One turn moves each row of this set onto another row. After a few examples, where does it send each row asked below?
k_683: [-1.22  1.17 -0.59 -1.66 -0.49  0.48  0.29 -0.72 -0.10  1.07 -1.72 -0.43
 -0.42  0.66  0.82 -0.24 -0.42  0.28  2.51 -0.62  0.79  0.53  0.51 -0.02
 -0.53 -0.40 -0.67 -1.67 -0.83  0.36  0.53 -0.47  1.27  0.11 -1.73  0.47
 -1.56 -0.82 -1.00  1.36  2.46  1.00 -1.35]
k_547: [ 0.87  0.49 -0.83  0.44 -1.49  0.46 -0.65  0.86 -0.85 -0.32  1.18 -0.56
 -0.45  0.57  0.24 -0.11  1.11  0.88  0.86  0.96  1.74  1.45 -1.15 -1.85
  1.48 -1.05  0.05 -0.29 -1.38  0.33 -0.10  0.12  0.23 -0.10 -0.66  1.07
 -1.76 -1.03  0.37  0.08  1.95  0.59 -1.28]
k_786: [-0.40  1.63  0.05 -0.64  0.35 -0.80  0.40 -0.91 -0.45  1.23 -1.94 -0.82
 -1.18  0.50  0.70  0.02 -0.62  0.16  2.03  0.34  0.82 -0.40  0.38  0.31
 -0.74  0.21 -0.58 -1.87  0.09  2.06  0.47 -0.46 -0.15  0.89 -0.99  1.09
 -1.50 -0.81 -0.86  1.45  2.33  0.19 -1.19]
k_329: [-1.33  1.00 -1.86 -0.17 -0.76  0.27  0.58 -0.54  1.00  1.49 -1.83  0.09
 -0.65  1.20  0.44  0.88  0.39 -0.30  2.28 -0.17  0.60  0.06 -1.64  0.15
  0.17 -0.33  1.04 -1.25  0.12  1.24 -0.54 -1.11  0.43  1.47 -0.12  0.29
 -1.24 -2.51 -0.55  0.98  3.85  1.16 -1.41]
k_93: [-0.08  1.18 -0.74  0.42 -0.68 -0.42  2.00 -0.33  1.31  0.70 -1.19 -0.08
 -0.59  0.39  1.63  0.69  0.21 -0.08  2.11  0.03  0.83  0.68 -0.13 -0.32
  0.45 -0.08  0.74 -1.52  0.03  0.38 -0.05 -0.56  0.98  1.25 -1.27  0.25
 -2.66 -1.62 -0.43  1.25  3.38  0.85 -1.12]
k_370: [-0.97  1.00 -1.29 -0.64 -0.40 -0.02  0.84 -1.26  0.92  1.62 -2.28 -0.41
 -0.42  0.97  1.06  0.65  0.19 -1.22  2.36 -0.08  0.07  0.11 -1.50  0.21
 -0.23 -0.09  0.81 -1.88  0.18  0.93 -0.12 -1.06  0.75  0.68 -0.65 -0.18
 -1.55 -1.90 -0.73  0.63  3.42  0.67 -1.40]
k_291: [-0.83  1.33 -0.54 -1.36  0.08  0.33  0.36 -0.98 -0.46  1.22 -2.18 -1.04
 -0.57  0.44  0.70 -0.50 -0.57 -0.05  2.68  0.07  0.58 -0.14  0.24  0.55
 -1.12 -0.18 -0.46 -1.53 -0.53  1.55  0.88 -0.71  0.55  0.20 -1.17  0.70
 -1.34 -0.54 -1.01  1.50  2.39  0.34 -1.13]
k_250: [-0.14  1.30 -0.73  0.00 -0.52 -0.08  0.65 -0.88  0.86  1.16 -1.65 -0.45
 -1.24  0.30  1.82  0.98 -0.34 -1.04  1.32  0.14  1.41  0.14 -0.22  0.52
  1.47  0.13  1.13 -1.99 -0.51  1.17 -0.18 -1.60 -0.22  0.50 -0.88  0.63
 -2.42 -1.73 -0.87  1.48  2.98  0.15 -0.83]
k_484: [-0.66  1.50 -1.28 -0.81  0.15  0.85  0.80 -0.01  1.50  1.54 -1.70 -0.45
  0.01  0.69  0.99  0.73  0.26 -0.15  2.35  0.05  0.97  0.49 -0.25  0.30
  0.85 -0.74  0.09 -1.40 -0.54  0.52  0.09 -1.90  1.09  0.99 -1.00  0.29
 -2.37 -1.69  0.03  0.27  3.26  0.29 -1.15]
k_886: [ 0.15  0.08 -1.50 -0.16 -1.29  0.59 -0.74  0.01 -0.92  0.17  0.34 -1.12
  0.61  2.06 -0.42  0.04  1.57  0.87  1.52  1.00  0.87  1.97 -2.02 -0.78
  0.44 -1.20  0.28  0.05 -1.04  0.68 -0.11  0.01  1.44 -0.77 -0.57  0.33
 -0.89 -0.57 -0.23  0.05  2.34  1.09 -1.66]
k_645: [ 1.13  0.30 -1.01  0.81 -0.53 -0.94 -1.53  0.38 -1.71  0.20 -0.65 -0.89
  0.32  0.76 -0.43 -0.53  0.13 -1.07  0.63  0.69  0.25  0.00 -2.06  0.22
  0.10 -1.00  0.63 -1.15 -0.96  1.83 -0.60 -0.49 -0.93 -0.99  0.60  1.41
 -0.52 -0.57  0.16  0.73  1.85 -0.27 -1.32]
k_893: [-0.69  0.57 -1.55  0.42 -0.48  0.19  0.47 -0.46  1.58  1.28 -1.35 -0.70
 -0.64  0.36  1.51  0.94 -0.86 -1.34  1.12  0.29  0.93  0.65 -0.41  0.69
  0.99  0.14  1.16 -1.38 -0.68  1.56 -0.39 -0.88 -0.07 -0.07 -0.96  0.89
 -1.98 -2.14 -0.72  1.73  2.75  0.12 -0.65]
k_89: [-0.55  1.68  0.42 -0.76  0.13 -0.91  0.00 -0.45 -0.08  1.15 -1.41 -0.25
 -1.47  0.58  0.78  0.46 -0.64  0.45  1.53  0.09  1.33  0.11  0.71 -0.41
  0.34  0.13 -0.83 -2.34  0.08  1.37  0.03 -0.16  0.05  1.04 -1.37  1.24
 -1.98 -1.32 -0.70  0.96  2.27  0.45 -1.26]
k_49: [ 1.45  0.56 -0.63  0.57 -0.77 -0.95 -2.03  0.21 -1.52  0.17 -0.34 -0.70
  0.23  1.18  0.03 -0.78  0.01 -0.91  1.13  0.87  0.17 -0.25 -2.06 -0.39
 -0.04 -0.95  0.39 -0.62 -1.03  1.79 -0.45 -0.48 -0.78 -1.06  0.68  1.28
 -0.41 -0.66 -0.08  0.77  1.65  0.27 -1.54]
k_182: [-1.11  1.36  0.01 -1.39 -0.67 -0.05 -0.04 -0.50  0.10  0.83 -1.29  0.09
 -1.12  0.72  0.89  0.65 -0.50  0.50  1.72 -0.51  1.29  0.82  0.67 -0.55
  0.26 -0.13 -0.81 -2.22 -0.39  0.35  0.07 -0.10  0.90  0.54 -2.00  0.87
 -1.93 -1.36 -0.98  0.96  2.29  1.09 -1.46]
k_119: [ 1.32  0.38 -0.30  1.34 -1.50 -1.78 -0.52  0.41 -1.91  0.47  0.53 -0.50
 -0.63  0.47  0.34 -0.38  0.66 -0.03  0.43  0.27  1.26  0.53 -1.17 -1.29
  1.11 -0.84  0.57 -0.56 -0.96  1.06 -0.89  0.37 -0.89  0.00  0.41  1.43
 -1.33 -0.78  0.29  0.82  2.22  0.56 -1.04]
k_254: [ 0.81 -0.03 -1.31  0.36 -0.75 -0.18 -1.50  0.33 -1.38  0.52 -0.60 -1.18
  0.73  1.31 -0.39 -1.78  0.79 -0.28  1.99  0.96 -0.34 -0.02 -2.25 -0.46
 -0.17 -1.23 -0.21 -0.52 -0.80  0.84 -0.34  0.13  0.62 -1.42  0.28  0.35
 -0.99 -0.06  0.25  0.29  2.68  0.88 -1.08]
k_391: [ 1.36  0.29 -0.35  0.23 -1.11  0.21 -0.88  0.63 -0.82 -0.38  1.47 -0.71
 -0.72  1.05  0.51 -0.41  1.02  0.81  0.98  0.98  1.39  1.51 -1.11 -1.61
  1.21 -1.09  0.21 -0.30 -1.07  0.56 -0.04  0.00  0.15 -0.56 -0.90  1.07
 -1.56 -0.85  0.50 -0.05  1.55  0.84 -0.97]
k_506: [ 0.20 -0.24 -1.46  0.22  0.02 -0.14 -0.93  0.34 -1.15  0.45 -0.53 -1.20
  1.13  1.14 -0.70 -1.36  0.80 -0.26  1.59  1.00 -0.59  0.35 -2.19 -0.29
 -0.06 -1.18 -0.16 -0.40 -0.65  1.03 -0.31  0.10  0.97 -1.33  0.37  0.43
 -0.47 -0.22  0.07  0.17  2.59  0.24 -1.07]
k_807: [-0.07  0.29 -1.10  0.69 -0.64 -0.48  2.35  0.04  1.34  1.16 -1.07 -0.63
 -0.42  0.13  1.24  0.88 -0.11 -0.12  1.74 -0.41  0.71  0.81  0.01  0.56
  0.47 -0.17  0.93 -1.18  0.20  0.72 -0.54 -0.69  0.66  0.58 -0.93  0.71
 -2.15 -1.82 -0.11  1.45  3.18  0.69 -0.13]
k_670: [ 1.72  0.59 -0.71  1.09 -1.11 -0.65 -1.98  0.38 -1.37  0.26 -0.61 -1.09
  0.25  0.99 -0.13 -0.79  0.34 -0.92  1.03  1.08  0.60 -0.22 -1.94 -0.33
  0.13 -0.62  0.21 -0.76 -1.11  1.94 -0.32 -0.61 -0.92 -1.02  0.43  1.47
 -0.85 -0.45  0.42  0.80  1.76  0.29 -1.48]
k_217: [ 0.86 -0.01 -1.21 -0.07 -0.13 -0.14 -1.51  0.39 -1.34  0.22 -0.41 -0.98
  0.94  1.54 -0.35 -1.37  0.66  0.05  2.06  0.81 -0.30  0.01 -2.12 -0.46
 -0.10 -1.49 -0.31 -0.21 -0.68  0.89 -0.35 -0.16  0.83 -1.33  0.40  0.20
 -0.49 -0.27 -0.01  0.09  2.42  0.74 -1.06]
k_346: [ 1.84  0.27  0.12  1.32 -1.67 -1.51 -1.06  0.01 -1.42  0.60  0.37 -0.94
 -0.56  0.88  0.34 -0.63  1.01  0.05  0.62  0.77  1.17  0.83 -1.01 -1.38
  1.18 -0.52  0.39 -0.26 -0.61  1.34 -0.53  0.21 -0.80 -0.42  0.15  1.45
 -1.40 -0.57  0.50  0.64  2.02  1.13 -1.07]
k_431: [-1.63  0.78 -1.75  0.58  0.14 -0.07  0.28 -0.25  1.68  1.96 -1.51 -0.04
 -0.45  0.46  1.08 -0.50 -0.55 -0.97  1.70  0.37  0.41 -0.39 -0.89 -0.32
  0.77 -0.04  0.34 -1.04 -0.65  1.09 -0.68 -0.52  0.50  0.75 -0.33  0.56
 -1.64 -2.25 -0.38  1.72  3.78  0.34 -1.18]
k_127: [ 0.85  0.09 -1.10 -0.31 -0.89  0.31 -0.98  0.25 -1.08 -0.13  0.54 -0.94
  0.22  2.39 -0.19 -0.25  1.35  1.05  1.74  0.79  0.68  1.73 -1.92 -0.65
  0.21 -1.42  0.27 -0.14 -0.71  0.41 -0.19 -0.20  1.32 -1.04 -0.74  0.24
 -0.94 -0.45  0.05 -0.08  2.10  1.41 -1.49]
k_658: [ 1.62  0.33  0.16  1.12 -1.25 -1.69 -0.96  0.16 -1.53  0.54  0.79 -0.58
 -0.62  0.82  0.68 -0.67  0.40 -0.13  0.67  0.70  0.95  0.51 -0.97 -1.42
  0.96 -0.74  0.46 -0.14 -1.06  1.31 -0.64  0.16 -0.83 -0.44  0.28  1.46
 -1.16 -0.67  0.26  0.74  1.70  0.75 -1.06]
k_690: [ 1.32  0.26 -0.49  0.28 -1.28  0.33 -1.17  0.76 -0.53 -0.38  1.06 -0.79
 -0.56  0.80  0.11 -0.71  1.26  0.69  0.91  0.96  1.22  1.68 -1.18 -1.76
  1.26 -0.98  0.05 -0.59 -0.81  0.41 -0.12  0.08  0.39 -0.47 -0.72  1.13
 -1.87 -0.80  0.89 -0.16  1.98  0.96 -1.34]
k_941: [ 0.79  0.20 -1.38 -0.21 -1.42  0.36 -1.42  0.24 -1.01  0.12  0.19 -1.06
  0.28  2.29 -0.53 -0.44  1.37  0.57  1.63  0.76  0.58  1.86 -2.01 -0.29
  0.32 -1.42  0.34 -0.43 -0.90  0.47 -0.20 -0.34  1.20 -1.19 -0.64  0.55
 -1.25 -0.32  0.31  0.09  2.34  1.52 -1.57]
k_901: [-0.44  0.85 -1.36 -0.40 -0.19  1.07  1.28  0.62  1.27  0.94 -1.31 -0.45
 -0.43  0.04  0.40  0.91  0.44  0.21  2.29 -0.21  0.92  0.12 -0.61  0.60
  0.76 -0.64  0.48 -1.46  0.00  0.80 -0.36 -1.74  0.57  1.29 -0.51  0.82
 -1.99 -2.21  0.39  0.50  3.39  0.44 -0.43]
k_706: [-0.70  1.30 -1.01  0.64  0.54 -0.40  0.86 -0.32  1.34  1.83 -1.98 -0.09
 -0.62  0.18  1.40 -0.58 -0.36 -1.14  1.71 -0.02  0.35 -0.69 -0.56  0.04
  0.29  0.15  0.31 -1.71 -0.63  0.76 -0.38 -1.33  0.39  0.47 -0.59  0.55
 -1.70 -1.52  0.07  1.95  3.36 -0.01 -1.47]

k_807 goes to k_901
k_291 goes to k_786
And these:
k_391 goes to k_127
k_254 goes to k_670
k_506 goes to k_645
k_484 goes to k_370

